These are runs of 7 systems, one row a step. Runs of the same system follow the same rule from any start.
Tem, seq 1, 11 rows:
[[  5  26  40  10  15  38 -19 -41   4   8  42 -25  34 -35   7  -5  11  22]
 [-17 -30  -9  12   5  30  -6 -19 -62  -1  12 -31   5  -4  34  41  -5  19]
 [ 18 -21 -28   7  -1  26 -14 -11 -14  22  10 -21 -46  28   9 -15 -52 -24]
 [ 35  10  26  36  -8 -23 -45   0  26  17  22 -15   4 -13  11  -3  -4 -45]
 [  5  15  10  11 -11  -7 -23   2 -48  -8 -22  10  23  18  10  47  28 -25]
 [ 32   0 -19 -30  -8  39  30  -9 -13   6   2  -7  -4  47 -29   6 -14 -22]
 [ 22  11  41 -19  -1  -6  -7 -15  38   2  37 -39  25  14  -8 -20  -5   0]
 [-23  12  26  -4  17   9 -30 -16 -31   4   1   7  19  -2  28  19  34  38]
 [ 10 -41 -41   6   0  43  30  -5 -32  23   3  -6 -20  16   5   6  -1   9]
 [ 18 -21   4  14 -12 -23 -19   2  31  13   5 -48  -5  22  10 -34 -34 -12]
 [ -2  27  28  23   9 -16 -59   8   0  17 -22  23  14  -4  11  13  13   1]]
tibek, seq 2 (11 x 18):
[[ -2 -31   5  11  -6 -20 -14 -14  10 -31   9 -50 -29  -9  47 -41 -69   8]
 [ 36 -70 -26   6 -24  -5 -35  -1 -26   3 -33  43 -10  19  34  -7  18 -35]
 [  4   3 -39  13 -17 -14  50  42   3  39  34  11 -19 -23 -40  35   4 -43]
 [-15  74  -3  14 -24  -5  24 -19 -15  -9 -14 -25 -31  30  -6 -41 -10   4]
 [ -1  22  31 -33   0   2 -48 -24  16 -14 -38  46  42  10 -12 -23  21 -18]
 [-15 -10  21   0  19  -2   5   9  21 -24  50 -34  29 -47  -9  41  33 -21]
 [-33 -16 -16 -21  13  31   7 -19 -33 -22  -1 -49 -29  33  20  -1 -24  22]
 [ 15 -33  -7 -16   7   2 -35   9  30   8 -36  36  -1  -4  -4 -21 -52 -10]
 [ 40 -11   0  50  -7 -30   5  25   8  -6  24  -3 -21 -29  19  19  25 -36]
 [-19  13 -28 -18  -8   6  32   8 -38  12  -9   5 -32  55 -10  10  27   3]
 [-30  42   6 -15  -5 -14  -8   8  38  19 -23  19  17 -16 -33 -32 -31   4]]
korut, seq 3, 11 rows:
[[  5 -29   3   7  17  -2  -2  12   3 -10  49 -95 -14  29  15  35   3 -10]
 [ -1  38  14  12  18 -41 -23  50  13  30   6  -4 -54  52  -3  17  24  -6]
 [ 30 -29 -24   8 -29 -21   3  23 -37  51   3  57 -18  22  12  17   9 -14]
 [  3 -23  -5  33 -29 -15 -32 -17 -10  13 -54   6  44   0  25 -28  18   7]
 [-14  37  -1  -9   7  15  -3  -1  36   7 -49  22  35 -18 -46 -25 -18   3]
 [ 26   0  -1 -18  -8  43  60 -25  -9 -15  19 -11  23 -24 -23   5 -32  17]
 [-15  10  21  -9  23  30  -9 -29   8 -21  24 -55  -8   9  16 -21  19  20]
 [-34  11  -3 -16  19   0 -15  26  11  28  42 -16 -23  10 -19  32   7 -27]
 [ 10   0  -2  19 -31 -43  19  23 -39  12  18  -3 -15  13  19  30  -7  -5]
 [-12   6  -1  11  -5 -12 -33  -4 -13  13 -37  30 -25  19  31 -30   9  17]
 [-14 -24 -23   2   2  15 -12   6   2  19 -26  28  25 -27 -16  11 -10 -19]]
Vol, seq 4:
[[-23  -9  -6 -48  19  -5 -18  21  13 -11  -5   5 -20  29 -12   4 -27 -18]
 [ 23 -25  -6  -7  -9 -41  18  31  27  -7  17   4 -35  11   9 -17  -9 -14]
 [-14 -16  -8  16  12  -3 -17  -3  26 -13  -6  -1 -24 -14  21 -41  35   5]
 [-41  -7   5 -24 -13  -4 -23 -18  19  -6  -8 -12  35  -3  -5 -30   3 -15]
 [  9  21  21   4 -20 -30  15   0  16 -18  -8 -26  18  -6  -4 -12 -33   6]
 [-10  33  17   7  23   4  15   4  15  -1   4 -14  -9 -14  -6  -5  14  39]
 [-37   7 -14  -4  11  16   8  10   4  16  13 -28  16  -6 -26  21  19  -9]
 [-14  13 -19  11 -13 -17   7  20 -15   3 -25 -13 -10  16 -10   9 -25 -11]
 [-13  20  -7   0  -9 -13  19  13  -8  26   2  28 -25   0   1 -11   1  19]
 [ -9 -10 -13  17 -13   5   9  -1  -3  14  12   8  10 -29  -1  -1  32 -18]
 [ -9  12  -1   9 -11   5 -16 -13 -11 -10 -33   7  18  -9   3  -5 -11 -13]]
tibek, seq 5:
[[-39 -38 -60  14  15  43  57  24 -38  38   4  -1 -11 -32 -11  41  10  36]
 [ 34  50  -4  36  -1  23  27  -2  -5  15 -49  -2 -19  -2 -22 -14 -86  43]
 [ 90  16  42   7   7  -8 -10  -2  32 -18 -24  45   5  12   3 -18  30  11]
 [-14  -6   1   0  25   6  20  26  23  30  27  -6  12   5 -19  26  95  19]
 [-56  34   3   2  12   3  -7   7 -12  36 -11 -53  13  24 -12   6 -37  51]
 [ 30 -10  46 -15  -9 -24 -36 -16  -2 -11 -15  20  28   2  33 -12 -57  31]
 [ 31 -67  -5   3 -10  -4  22   1   1   1  37  20   7 -33  28   6  43   0]
 [-28  -9 -52  22  -9  36  41   5 -27  49   0 -25 -11   8 -20   2   4  10]
 [ 31  49  14   8 -10   6 -10 -10   0  26 -27   7   6  17 -23 -13 -61   6]
 [ 47  10  42  -5   1 -13 -10 -11  24 -13  31  20   7  -5  10  -9  36 -10]
 [-48 -12 -14 -10  16  21   4  -1  -3  24  26 -15   1   6  -4  11  61   8]]
rupal, seq 6, 11 rows:
[[-28 -22  -4 -21 -11 -45  12  32  43 -13  -1 -81  50  31 -38  10  -4 -28]
 [ 50   1   5 -21 -38  -6  61  -8  13  -3  20 -64  18  51 -22 -23 -54  11]
 [ 65 -28  30  39 -21 -31   4   5  23  34  53 -45   9   3  29 -12   5  17]
 [-47 -21 -14  18  -9 -27 -29  17  13  68  -2 -51  14  47   6 -18  40  18]
 [-23  14 -24 -11 -31  25  10 -24 -51  57   7 -32 -11  59  -3  -5 -49   6]
 [  1  36  13  39 -18  -6  -6 -14 -21  44  54   1 -24 -47  21  -2 -40  -2]
 [-59  35  -1  19  15  -1 -12  22  18  63   7  18  21 -37 -25   4  41  20]
 [-38  38  -6 -43  32  43  15   5 -31  18   9  -3 -15  34 -31  42  -3  23]
 [ 19  46  28 -12  23  16  12 -16   0 -27  38  20 -64 -20  14 -12 -20  16]
 [  8  10  19  20  36   6 -31   9  34  16 -25  52   1 -28   0 -18  46  35]
 [-33 -14 -14 -22  37  34 -24   2 -28 -19 -42   5   2  31   3  33  26  16]]
Simi, seq 7:
[[ 71  -7  23 -14   1 -10  -4  33  24  54 -14  19  41  34 -40  32 -42  15]
 [ 47  -5  12   9  29  -8   4  19   1 -42 -70  19 -16  36  20  -1  30  54]
 [ 11  51   8   0 -21   8  17 -22  -6  31  16 -10 -23  61  -7 -40  48  13]
 [ 67 -19  24  34 -26 -29 -18   3  20   7  28 -46  25  13   8  13   3 -44]
 [-25 -41  17 -17 -13 -41 -29  -9 -16 -50 -25 -19  17  20  57 -13  14  18]
 [-31   8 -12 -26 -46   3  60 -27 -26  28  29 -20  27   1  -9 -27 -14  32]
 [ 22 -34 -17  49  -4   4   4  15  30  26 -16 -58  25 -18 -16  -5 -37  -5]
 [-55  17   0  17   7 -37 -45  18 -26   4 -53   0  -7  20  24  10  -5  24]
 [ -5  58  -6  18 -27   2  63  -9 -46  -1  18   7 -12 -27 -10  15  -7   7]
 [  8 -12 -15  43  20  34 -17 -12  30 -16  10 -44 -22 -39   4 -21   0 -38]
 [-58   8  11 -22   8 -20 -68   6 -15  16   9   9   9   3  14  24   2 -26]]
Tem, seq 8:
[[  7 -54 -14   6 -48 -40 -28 -22 -52 -74 -24  22  -3  -8  66  -6  22 -70]
 [ 17 -21 -25 -47  36  30 -44  17  38 -18 -32  19 -32  52 -41   5  18 -84]
 [ 36  -1  37 -33  -2 -56  15  49  44  29  72  14  13  21 -27  41  35 -19]
 [-22  35  25 -33 -32 -30  18 -25 -41 -24  -9  24   0  50  30 -27  70  36]
 [ 20 -23 -24  -2  42  82  25 -16  35  -4 -29 -17  -6  18 -22 -37  55  37]
 [ 20 -65  19   2  24 -29  -2  41  36  18  17 -45  12   5  20  11 -24  62]
 [-13   2   6   4 -18 -30 -39  -5 -30  33 -39  61 -16  12  48 -31 -26  44]
 [ 15 -35 -47  42 -26  24  10 -10  12  32 -38  24  23 -34 -22 -33  22 -40]
 [-28 -12  -7   1  -9 -50 -12  37  23   0 -28 -59  42  23 -22  20 -25 -27]
 [-29  81  15 -21   7  -8  -8  17  -7  40 -14  43  -5  16 -37  10 -19  21]
 [  7  21  -9  17 -32  18  74 -22  -7   6  24   2  28 -49 -25  -6  22   8]]
rupal, seq 9:
[[-23  40  24   1  -4 -22 -27  -5  -2 -10 -38  34  13  11  11 -23  49  20]
 [-10 -15   6 -43   0  36 -13 -37 -37 -16  -9  21  31  13  11  11  -5  12]
 [-10 -23   8 -17  13   1 -24  -5  11 -33  18   8 -17 -38  23  -3 -44 -20]
 [ -4   0 -10  19  12 -10   7  26  38  -1 -46  12  11 -31 -22 -13 -18   9]
 [ 20 -16 -16   7  13  26  32  16 -19 -16 -13 -22   8   9 -17  46  12   0]
 [ 20  -2  -1   3  -9  -5  13  -7  10 -36  28 -18 -32   1  10 -15  21 -41]
 [ 30   7  14   2 -15 -30 -22  10  33  15 -26  20  15  23 -10 -28  14 -17]
 [ -8 -13  14  -8 -15 -15 -14  -4 -29  -4 -17 -21  37  28  15  27  -4  17]
 [-21 -25  -7 -19 -22  10  14 -28  -6 -14  27 -23   4 -18  16 -26 -23  -3]
 [ 19 -16  -5   8   0  -4  -9  22  33  41   6  10   4 -16 -18 -10 -30 -13]
 [-19  12  -6  23   7 -22  10  37 -10  13 -16 -30   4  11  -8  38   0  19]]
sigo, seq 10, 11 rows:
[[-22   6  -9   6  -2  13  33   1 -12 -10  -8  21  27 -66 -16  24 -19  12]
 [  7  20   6   5  -3  16  31 -30  -6 -31 -12   6 -14 -22  17 -43   5  38]
 [ 11 -12   3  22  24   4 -19  -1  37 -35  -3 -30 -18  -9   9 -18  36 -22]
 [-20  11   6   0  34   9 -14  20 -14 -23  14 -10 -18 -17   2  55   1 -14]
 [  0  13  12 -26 -12   9  -1 -30 -38 -11  22  21 -21   7  26  -5 -21   2]
 [  2 -39 -10   4 -25 -22 -34  -7   5  -8 -19  -3  -1  12  30 -34  -1 -29]
 [-14 -30 -21  -8  21  -1 -11  30   2  -2 -35  13   8  -5 -10  27 -10  -5]
 [ 32   9   0 -18  -6  17  45  -4 -17  -9   5  33  -8 -12  -8   9 -22  14]
 [ 22   2   2  20 -22 -34  16   4  13 -15 -11 -16 -18  17  14 -38  11  -4]
 [-18   1   4  -2  32 -17 -24  38  28  -3 -18  -6  -7  18 -10  19  29  -7]
 [  9   8   8 -25   7   9  18   7 -23   7  37  22   1  -4  -8  45   5  -4]]
sigo, seq 11, 11 rows:
[[ 20  35  18  44   1  -8 -22  15 -49   6 -31  25  39 -46  -3  84 -59  -5]
 [ 30   4  18 -37 -21  38  21 -61 -50 -25 -41   0  21  66  27 -39 -19  75]
 [ 51 -59   6 -10   0 -15 -23   4  90 -33   0 -51  13  18 -12 -47 -18 -57]
 [ -2  14  21  26  51 -40 -11  78   3   4 -10  -3   2 -32 -10  96 -46  23]
 [ 47  25  27 -38   0  39  24 -31 -48  21  24  43 -34  49  21  -2  -3  73]
 [ 37 -55 -24  18 -43 -31 -13  -5  35  13  20 -60 -15  54  16 -60  15 -67]
 [-65  11 -18   3  40 -33 -37  75  19  36 -44  -7   7   4 -43  65 -32 -17]
 [ 43  44  22 -40 -13  43  39 -26 -47  34  14  82  19   0 -21  23  -7  40]
 [ 32 -30 -14  28 -77 -35  37 -31   9  -2   7 -61  27  31  25 -76  20 -11]
 [-68   2  -6  -2  58 -24 -39  61  81   9 -42 -37  13  -2 -44   9   0   3]
 [ 39  40  38 -15  31  43  24  -2 -26  25  54  66  17 -50 -26  73   9  25]]
Vol, seq 12:
[[  0 -18 -12   6  -8 -20  -2  22  15  16 -16   5  17  21 -13   2  62 -22]
 [  3  -1 -22   0 -27  14  17 -34 -23 -24 -36 -14  -3  21   5 -42 -17  -6]
 [-20  28  27 -13 -14 -10  -9 -22 -16   8  44   6  -9 -19  21  -9 -21   4]
 [  3 -11  21  17   6 -27  -3  24   5  -6   2  -2  34 -28   6  41  34   6]
 [  2  -8 -18  -7  18  41  20  -7  -1 -14 -43  -6  11   2 -17  -2 -22  30]
 [ -2  16  -3 -17  -1  20   3  -5   4  32  40  -6 -23   0 -18  -4 -46 -15]
 [ 18   9  11  31   5 -39 -22  37   9  13   2   4 -13   7   6  26  36 -24]
 [ -6 -14 -18 -15   2  18  12  -5  -8 -11 -48  20   6  27  -1 -20  34  17]
 [ -8 -11  -9 -21 -28  20  16 -38 -15   1  35 -13  -3  -9   3 -25 -36 -20]
 [  2  16  34  28   3 -39 -35  16   0  -4  13  -3  -2 -24  25  23  -4  -9]
 [  0 -12   7 -19  21   6   8  15  15  -6 -40  20  28   4 -11   9  30  38]]
Simi, seq 13:
[[  0  63  42 -13 -30 -31  -3   0  56  11  16 -26  86 -16 -69   3   1 -46]
 [ -3   1  53 -13  47 -36  -8  23  58 -82 -10 -45  13 -25  10   8 -26  47]
 [-53  16  11 -33  35   3  32  19  -4  29  54 -26 -46  24  10   5  10  83]
 [ 44 -45 -38  29  -3   3  39  48 -10  53  52 -38 -43  20  -9  50 -23 -24]
 [  5 -57 -36  17 -10 -29 -44  17 -26 -14 -47  28 -55  27  51 -13 -14 -31]
 [-15  21 -15  -5 -57  -3  17 -37 -52  27  -2  76  11 -19  14 -29  16  -3]
 [ 25  -3  -8  38 -15  27  17 -17  32  -6 -17 -12  59 -56 -34 -14  31 -39]
 [-56  30  22 -17  24 -23 -59   5  46 -24 -44 -22  30  10 -16 -23   8 -10]
 [ -8  60  45 -29   3 -26  36  14  -3  -6  36   4  11 -14 -17  28 -35  39]
 [ 27 -30  -7  21  44  32  35  20  27 -19  27 -44 -40 -23   7  13   3  27]
 [-36 -25 -21  -9  15  -3 -42  26 -13  49  13  -6 -49  50  16   6   8 -16]]
korut, seq 14:
[[-12  27 -16   3 -52 -67  13  21  19  36  33 -34 -33  68 -10 -47  26 -49]
 [ 30  -9  -2  39 -28 -32 -24  15   3  95  28  36 -27 -14  25 -23 -55   9]
 [-46 -24 -12  30  -5 -15   8  17 -15  51 -34  33  46 -41  15   5  45  73]
 [-58  26 -54   1 -40  13  48 -18   3  -5 -48   7  17 -11 -38 -56  24 -21]
 [ 28  27  -7  37 -11  46  22 -43  11  -4  24 -29 -13 -58 -12 -33 -67 -25]
 [-22  30  46  15  55  24  -6  -2   8  -9  47 -14   6 -64  13  32  29  51]
 [-67  19 -14 -46  -7 -14  28   7 -27 -24  38  11 -19   7  -6  23  61 -29]
 [  4  -9 -13  14 -48 -38 -18 -14 -27 -15  21 -15 -39   3  39 -20 -53 -67]
 [ -3  -3  29  28  36 -27 -57  27  10   7 -19  26 -14 -38  33  15 -34  40]
 [-26 -25 -24 -29  13  -5  38  33 -14 -23 -40  53   6 -12 -14  32  42  16]
 [ 34 -26 -31   4 -32  14  19 -36  -2 -56 -30 -23 -12  11   7 -45  -8 -56]]

Name the system that made each run.
seq 15, 2 rows:
[[-16 -47 -32  35  32  12 -28  45  17  57 -20 -37  -9  15  -6  18 -10  13]
 [-22  33 -42  43  -9  20  26   3 -34  14 -18 -49 -42  27 -11   3 -16  -8]]
 => rupal
seq 16, 2 rows:
[[ 18 -49 -11  -5  12  18   4  -1 -28  -9 -18   2  -7  28  28  13  27  31]
 [  3   4 -25 -11 -30  11  12 -18 -20  29 -13  -6  -1  53 -14 -26   3 -15]]
 => Simi
seq 17, 2 rows:
[[-12 -17 -39 -21  53  71  34  23  45  24  59 -29 -35 -30 -61  26 -15 -31]
 [-21  20  43   5 -18 -83   6  22   1 -16  78 -34 -28 -16  49   6 -19  11]]
 => Tem
seq 18 (2 x 18):
[[ 17  33  16 -11 -21 -36  -9  15   9  27 -37  55   4  22 -10 -27 -28  19]
 [ 10 -51 -15 -21 -16  31  16 -23 -14  17 -15  26  30  -9   6 -17 -25  35]]
 => korut
seq 19, 2 rows:
[[-25  37   7  16  -6 -24  28  15  17   6  17   6  -6 -52  -9  -7 -14  13]
 [-28  31  -9  26  16   4  11  21  22   8 -19   4  11 -39 -27  10  30  -1]]
 => Vol
seq 20, 2 rows:
[[ -9  37   6 -35  35  49  43   8   7  11  66  22 -12 -28 -48  49  42 -15]
 [  5  51  43 -45  51 -19 -12  32  41 -22  23  31 -58  25 -10   8  23  11]]
 => rupal
seq 21, 2 rows:
[[ 46  79   4  -7  17  44   8   5  -9  32 -20  37 -24  53 -57  22   3 -18]
 [ -4  76  55 -20  35 -17 -14   8  66   3  40  10 -19 -12 -24 -25  29  14]]
 => tibek
seq 22 (2 x 18):
[[-19  48   8   3 -10  11  -8 -29 -17  34   7  48 -21 -24  11 -36 -11  24]
 [  1  32  21  15   7  22 -18 -23 -20   3   5  40  19 -53   6  13  27   1]]
 => tibek
seq 23:
[[ 26  -2   7   1  41 -20 -11  53 -32 -28 -49  67 -26  -9  12  78 -22  19]
 [  8  37 -29 -14  15  57  48 -24 -24 -22  -8  52 -74  11  -5 -34  46  12]]
 => Simi
seq 24 (2 x 18):
[[ -1  57  12   8 -35  21  41 -46 -59  22  24  31 -16 -22  26 -22  -8  50]
 [-87  -7 -18 -10   7  44 -41 -48 -40  15  18  -5   7 -33  28 -13  22  -3]]
 => korut
seq 25:
[[ 13  19  -3 -33  20  19  27  -1 -11 -33 -24  28 -30  41  -6  -6  31  19]
 [ 30  -8   5  -8 -21 -37  17   9  24 -35  27  -3 -11   7  -1  -4  22 -59]]
 => sigo
seq 26 (2 x 18):
[[-17 -26   5 -37  38 -10 -64  19  32 -30  27  12 -47  24   8  10  46 -78]
 [ -6  53  15 -15 -18 -41 -20   1  11 -34 -92  26   2  40  -8 -45 -44  15]]
 => rupal
seq 27, 2 rows:
[[-68   5 -22  18  13 -16  -9  14  -4 -25  29 -25 -40 -21  19  10  78 -39]
 [-33   1 -15 -32 -33 -28  18   2   2  -2  60  -1 -14 -26 -10   2 -36 -69]]
 => Simi
seq 28, 2 rows:
[[  3 -17  20 -17 -12 -44  -2  12  12  23   6  10   7  28  24 -22  21  39]
 [-33 -20  -7  14 -27 -17   3   0 -13  45  -2  -2  40  -8   8  -4  14  21]]
 => tibek
seq 29, 2 rows:
[[-27 -10 -19  39  -4 -22  19 -12   3 -40 -25  11 -57 -38  56 -72  20  44]
 [-34 -30 -38   8  39  32 -16  15  44   5   9  40 -35 -78 -17 -12  20 -45]]
 => korut
seq 30:
[[-27  43   0  -1 -34 -44  13   4  -4  -6  -2  10   6  16 -10 -13  56 -35]
 [ 16  10   2  -3 -42 -13 -13 -23  -8  16  13  33 -13 -15  12 -37 -59 -27]]
 => korut
seq 31 (2 x 18):
[[ 23  -8  35  -7  22  -3 -50  -2 -13 -12 -52  67  53 -19  16  32  33  28]
 [ 35 -73 -13 -34 -20  28  69 -25 -29 -41  25 -33  22   8  21  11   4  31]]
 => sigo
seq 32:
[[-32  18 -27   5  36  14 -27  26  39  27 -59  17 -15  34 -35 -24  49  -7]
 [ 29  35   4  -4   3  29  -1 -16 -63 -29 -35  -3 -13  49   3  33 -26  -2]]
 => rupal
seq 33:
[[ -3  18  14  36  13 -27 -16  34 -10   8 -20  21   8 -43   9  45 -23  20]
 [-49   0 -27  -7   9  29  43  -3 -11 -14  -1 -13  12 -27 -14   9  41  19]]
 => rupal
